Rows are one point carried round by a steady rotation, each followed by how many ticks it has turned.
The counts run from 0 to 235.
[139 128 108 112 114 177 191 126 135 136 132  79 138 103 111 119 149 159
 109  85 151 118 141  67 154 156  89 141 139  92 135 139 147 129 151 149
 152] -> 167
[ 94 110 195 103  81 181 127 143 158 155 136 113 146 150  99 129 150 175
 108 153 168 151 159 117 156 100 163 101 166 100 140 129 162 131 118 135
 124] -> 137
[102 117  77 135 110 165 162 150  80 122 155  77 177 137 145 135 110  95
 133 177 100 126 148 105 145 107 133 133 144  66  97 115 132 158 139  86
 130] -> 90
[ 90 100 103 113 174 105 135 154 128  82 148 140  72  94 139 116 112 140
 108  71 115 162 165 109 167 147 136 119 109 141 117 113 140 137 108  77
 147] -> 206
[ 94 143 112 106 183 129 141 110 147 157 152 111 122 130  74 189 158 115
 118 140  79 158 103 134 112 130 163 128 118 187 147 141 140 181 134 143
 102] -> 34
[126 114 187 140 117 146 156 181 117 171 114 110 168 148 117 116 105 108
 149 149 116 108 123 101 125 115 161 107 123 171 134 167 180  79 125 147
  98] -> 72
[120 126  89  71 151 172 150 162 154 126 142  97 111 123  81 134 158 129
  91  93 148 154 152 121 145 159 127 113 149 106 111 166 140 156  88 120
 156] -> 141
[110 101 112 116 144 127 116 185 141 143 100 118  97 127 119 160 105 103
 169 107 114 118  96  91 161 168 120 104 127 200 130 118 132 153 143 125
 140] -> 173
[118 138  84 153 142 158 107 107 151 116 149 163 129  85 108 156 128 127
 172 167 109 130 132  98 167 152 155 118 135 103 171  82 130 177 107 109
 127] -> 189
[125 152  77 190 158 181 119 117  87 102 141 137 113 132  88 139 171 139
 146 127  97  99 155 126 110 153 144 120 143 142 142 127 149 121 153 112
 134] -> 191
[112 108 150  76 150 163 122 128 176 179 126 126 131 139 124 135 121 115
 113 156 144 132 152 109 136 106 174 104 117 162 114 133 150 114  78 161
 108] -> 47
[155 154 142 112 134 138 186 145 141 124 101  98 104 129 139 156  98 109
 158 123 111 152 192 162  61 102 157 155 126  95  91 155 149 113 108 142
  90] -> 55
[ 93 104 134 145 134 159  76 157 157 115 125 126 118 144  76 127 147 104
 164 134 110 116 167 143  81 168 134 115 132 152  94 130 147 152  83  98
 120] -> 50
[ 61 117 163 131 113 127 182 129 121 130 140 110 104 116 154 146 114 168
 161 165 114 169 155 139 187 132 142 122 112 106 176 112 143 129 153 147
 138] -> 197
[163 125  99 139 138  94 141 139 135 124 141 142 150 132 150 172 115 147
 116 127 133 142 112  83 150  96 185 149  91 110 154  98  97 175 142 177
 123] -> 95
[114 115 145 144 103 171 135 183 174 158 158 126 164 116  91 128 129 106
 165 132 136  86 135  96 144 167  71 166 126 141 123 157 136 156  89 143
 124] -> 75
[ 96 120 127 113 113  98 125 188 109 103 176  87 104 128 136  93 150 130
 118  73 143 139 136 106 134 154 105 157 104 160 121 126 143 165 139 129
 139] -> 232
[127 140 106 147 106 195 167 150  92 119 120 110 169 128 137 175  96  77
 165 170 120 117 147 130 124  93 129 148 148  94  76 142 135 153 131  90
 114] -> 89
[106 123 140 148 150 141 176 148  99 116 133 117  78 132 105  90 111 144
 111 121  82 154 148 131 121 124 163  93 124 137 170 188 153  88 116 148
 124] -> 132
[106 103 137  87 151 126 117 136 203 158 138 129 130 113 105 136 120 114
 116 159 131 145 163 108 164 157 168 113 125 119 134 113 126 152  43 140
 113] -> 48
[119 158 114 140 132 186 122 127 163 102 160 136 107 114 114  87 175 125
 156 155 118 123 174 123  85 108 116 164 146 136 105 143 124 182 107 117
 120] -> 216
[ 83  91 185 195 123 143 112 125 139 137 145 148 151 122 137 138 155 158
 143 125 157 114 113  69 135 135  95 156 129 165 105 118 142 139 152 100
 108] -> 11
[116  93 173 186  96 161 141 132  97  81 161 144 125 111 167 142 117 156
 122 105 155  92 169 101 148 111 132 139 122  82 158 111 158 127 128 135
 153] -> 104
[175 141 147 129 126 122 135 134 173 103 112 118 104 112 138 140 100 129
 142  71 120 120 175 129  42 110 142 152 115 113  88 143 166 127  95 122
 112] -> 54
[ 80  79  75 158 166 126 118 105 123 119 153 116 103 149 151 110 141 140
 106 116 114 161 160  74 144 166 152 110  91 146 103 120  99 120 141 169
 130] -> 18
[116 150 107 136 124 202 182 134  92 140 126  71 148 123 100 111 145 131
 104 101 124 109 135  86 126 163  83 122 158 132 126 166 172  88 158 133
 153] -> 166
[129 134 131  67 166 119 145 164 129 157 131 105 126 162 119 139 159 123
  94  84 150 158 141 102 117 116 153 148 109 194 110 156 128 144 139 174
 100] -> 234
[ 71 165 147 143 138  81 127 139 161 117 136 124 105 114  86 133 125 154
 163 121 100 197 143 127 128 158 139 128 119 108 176 127 122 151 119 138
  98] -> 223
[125 112 102 139 150 128 181 119  97 131 108 134 123  92 197 120  95 106
 125 104 119 131 140  55 167 140 125 127 147  94 116 112 156 120 111  80
 146] -> 180
[124 138 115 123 162 113 139 149  76 122 132 121 133 132 146 172 108 144
 110  87 145 164 150  95 162 108 182 116 101 129 129 101 151  95 187 141
 112] -> 5
[140 147  80 129 138 130 133 197  73 126 137 106 109 171  91 109 140  99
 173 140 103 140 153 109 101 151 172 123 121 140 140 156 111 158 122 163
 133] -> 157
[ 93 133 140 153 172 130 187 156 108 151 110 144 133 123 115 184 103 100
 164 131 116 153 131 121 146 146 129 165 127 193 142 169 119 113 148 128
 104] -> 8
[114 103 119 183 131 143 145 138 137 155  85 103 153 183  95 162 113 141
 127 121  92 135 112 100  95 120 134 101 128 140  62 145 127 111 181 124
 103] -> 85
[ 79  98 103  98 189 148 112 153  97 100 145 127  91 122 132 131 130 133
  90 109 128 157 188 129 161 146 167 102 133 129 105 102 157 105 109  80
 142] -> 205
[ 87 169 160 157 120 135 141 129 145 138 130 113 120 139  68 130 159 167
 146 103 104 156 123 131  82 121 133 111 139 157 131 158 161 121 166 129
  80] -> 225
[ 89 110 116 165 168 140 137 141  74 154 137 134 151 147  90 156 105 110
 120 165  86 127 112 115 155 118 185  85 116 148 163 128 156 104 144 123
 100] -> 98
[120  98 174  86 132 163 113 149 183 145 117 134 117 141 143 120 134 122
 136 133 129 104 132 113  86  96 176 111 117 206 109 139 148 134 106 171
  97] -> 46
[111 142 148 144 157  93 151 164 122 126 118 156 119  88 144 192  70  96
 167 104 125 143 118 107 161 142 119 151 101 189 161 141 138 112 151 116
 104] -> 7
[118 146 130 142 119 147 152 100 163  73 155 113  96  86 167 149 141 137
 146  94 139 115 146 117  84  90 104 178 115 120 114 117 132 194 140 149
 114] -> 28
[ 86 123 156 142  93 102 160 169 153 116 142  80 115 118 128  97 110 134
 176 129  76 132 103 136  89 125 120 110 121 142 104 131 165 149 135 119
 120] -> 58
[118  91 126 186 112 145 154 133 103  79 131 123  62 139 156 127 136 148
 127  88  95 112 142 140  68  80 127 131 113 131  90 143 141 159 149 103
 144] -> 118
[102 135 128 109 105 128 177 159 154 162 134  78 144 142  98 108 127 129
 145 139  66 126  96 130  69 102 117 119 116 172  91 150 142 167 140 138
 102] -> 59
